In the rows, 128 means zero.
Each path below is one point turned by a fixed rotation once a step. After each direction that follows a path, write how fast that rotation turns it, in degrees a step (0 if it stays still).
Each turn is a multiple of 5 degrees from 10 to 175, or 0.
Path 1:
[124 125 138 134 121 133 121 128 122 121 121 123 117 125 113 111 118 128]
[128 123 136 126 120 136 124 124 116 126 122 124 119 122 119 106 125 121]
[128 129 127 121 123 130 126 114 111 131 124 122 118 123 120 108 126 126]
[125 133 125 130 124 124 125 110 116 126 127 119 118 124 113 115 125 133]
[123 128 134 138 121 126 129 116 122 120 128 115 119 124 109 119 127 129]
[120 123 137 131 121 131 134 123 118 121 129 110 120 124 115 117 126 120]
[117 126 130 121 125 130 133 125 112 126 127 111 120 128 122 114 118 121]
[117 131 127 125 127 127 125 125 116 125 123 118 116 130 118 113 111 131]
[123 128 134 133 123 130 120 126 122 122 121 124 116 127 113 112 115 132]
[129 123 138 132 119 135 123 125 119 124 121 124 118 122 115 108 125 124]
[129 125 131 123 122 132 127 117 112 129 124 122 119 121 120 107 129 122]
[125 132 124 125 124 125 127 110 113 129 127 118 119 124 116 113 126 130]
[122 131 130 135 123 124 128 113 120 122 128 115 118 125 109 119 124 132]
[120 124 137 135 121 129 132 123 121 119 129 111 120 125 112 119 125 124]
[118 123 135 124 123 133 133 127 115 124 127 111 120 127 120 115 120 119]
[118 129 127 121 127 129 127 125 114 127 124 117 118 129 121 112 112 127]
[122 131 130 130 125 128 120 124 120 124 120 124 116 128 114 111 113 134]
[128 125 137 135 120 132 121 123 122 122 121 125 117 122 113 109 123 128]
[130 123 135 127 120 134 127 119 115 127 124 122 119 120 118 108 130 121]
[126 129 126 123 124 127 129 112 111 129 127 118 119 123 119 112 128 126]
[121 132 126 130 125 122 129 112 117 125 129 115 118 126 112 118 123 132]
[119 127 135 137 122 127 130 121 122 119 128 112 119 126 110 120 122 128]
[119 122 138 129 121 133 132 129 118 121 127 111 119 126 118 115 121 120]
[119 126 130 120 125 132 129 127 112 127 124 116 119 128 123 111 115 123]
[121 132 127 125 126 128 121 123 116 126 121 123 116 129 118 110 113 133]
[127 129 134 134 122 130 119 122 122 123 121 126 116 124 112 111 121 133]
[130 123 137 132 119 133 125 119 118 124 124 122 119 120 114 109 130 123]
[127 126 130 123 122 130 131 114 112 128 128 117 120 122 119 111 131 122]
[121 132 125 126 125 124 130 112 114 127 130 113 119 126 116 117 124 130]
[118 130 131 135 124 124 129 119 121 120 128 112 118 127 110 121 120 131]
[119 123 138 134 121 131 130 129 121 119 126 112 119 126 114 117 119 123]
[120 123 134 123 123 135 129 130 115 125 124 116 119 127 122 110 118 120]
[122 130 127 121 126 130 123 123 113 128 122 122 117 128 121 108 114 129]
[126 131 129 131 124 127 119 119 119 125 121 126 116 125 113 110 119 135]
[129 124 130 123 127 132 131 130 124 130 129 126 129 127 133 126 131 121]  85
[132 129 127 130 127 126 130 120 127 129 131 128 129 125 126 129 136 128]  45
[129 131 126 124 129 123 130 134 130 125 127 126 127 120 127 126 131 130]  0
Path 2:
[122 118 125 127 132 136 135 119 140 117 146 119 128 123 124 136 135 127]
[125 115 130 128 140 145 139 132 142 134 130 134 123 129 133 133 130 129]
[111 116 121 131 132 126 139 121 138 133 134 121 131 122 140 124 128 126]
[127 113 125 124 129 132 144 129 132 120 148 125 121 134 130 131 125 128]
[119 127 130 131 138 135 145 137 141 127 134 139 129 129 137 122 128 119]
[111 126 126 136 128 127 141 120 138 121 139 122 119 116 128 128 125 123]
[131 116 135 136 137 138 138 135 134 121 141 128 123 124 131 141 124 124]
[116 120 133 135 138 137 140 126 138 129 134 130 141 119 132 124 138 123]
[119 112 127 132 127 137 140 117 131 129 140 126 116 120 127 128 127 136]
[127 112 129 136 137 135 143 135 127 132 135 131 130 129 143 127 120 124]
[113 124 128 133 128 128 145 124 129 123 145 127 134 126 130 115 133 123]
[125 125 129 136 129 141 141 130 130 122 143 136 111 123 127 127 121 128]
[120 127 133 147 139 134 140 130 130 128 131 127 133 120 136 129 121 116]
[120 121 133 139 130 136 134 121 127 122 149 120 130 119 122 128 136 128]
[130 118 129 136 138 152 136 128 128 130 135 139 125 122 131 127 126 131]
[113 120 127 142 134 134 140 119 125 137 131 122 133 125 135 118 126 125]
[126 118 125 135 129 135 135 128 120 125 154 124 121 131 131 123 126 131]
[125 132 125 136 139 144 141 132 127 126 136 139 132 132 135 118 122 119]
[111 134 129 145 131 133 136 120 129 128 139 120 120 124 124 121 126 123]
[132 124 127 141 138 144 126 130 125 123 147 125 123 123 132 135 122 125]
[121 128 129 139 142 147 135 121 130 130 132 126 142 129 128 124 134 121]
[117 122 124 136 132 143 128 118 128 137 142 121 117 127 126 122 132 135]
[130 119 116 136 140 143 132 127 124 132 137 126 129 133 142 126 116 125]
[116 131 124 134 135 134 139 123 129 129 142 120 134 142 128 117 133 120]
[123 134 120 133 133 143 127 129 133 126 147 130 111 128 130 123 124 128]
[123 133 122 141 143 140 134 124 134 126 130 122 130 130 135 132 117 114]
[118 127 130 137 136 137 127 124 135 129 146 112 128 132 123 131 139 125]
[129 123 117 128 140 152 126 124 137 129 139 132 125 125 134 129 128 130]
[115 122 121 134 139 138 139 117 135 138 126 117 130 138 133 126 125 123]
[122 120 120 129 133 131 128 130 133 131 152 118 120 137 136 126 131 129]
[126 130 115 125 138 142 138 127 139 120 137 134 130 135 136 125 123 119]
[110 133 128 136 135 132 138 125 142 131 134 118 117 134 126 128 128 120]
[126 124 121 133 137 135 124 131 140 123 147 122 121 121 138 138 126 124]
[124 122 126 128 142 143 139 121 142 123 130 125 138 132 128 134 132 120]
[129 130 129 124 128 132 129 129 130 125 131 133 132 130 124 125 135 129]  110
[127 129 133 130 132 129 132 131 129 132 122 128 131 134 128 128 128 125]  135
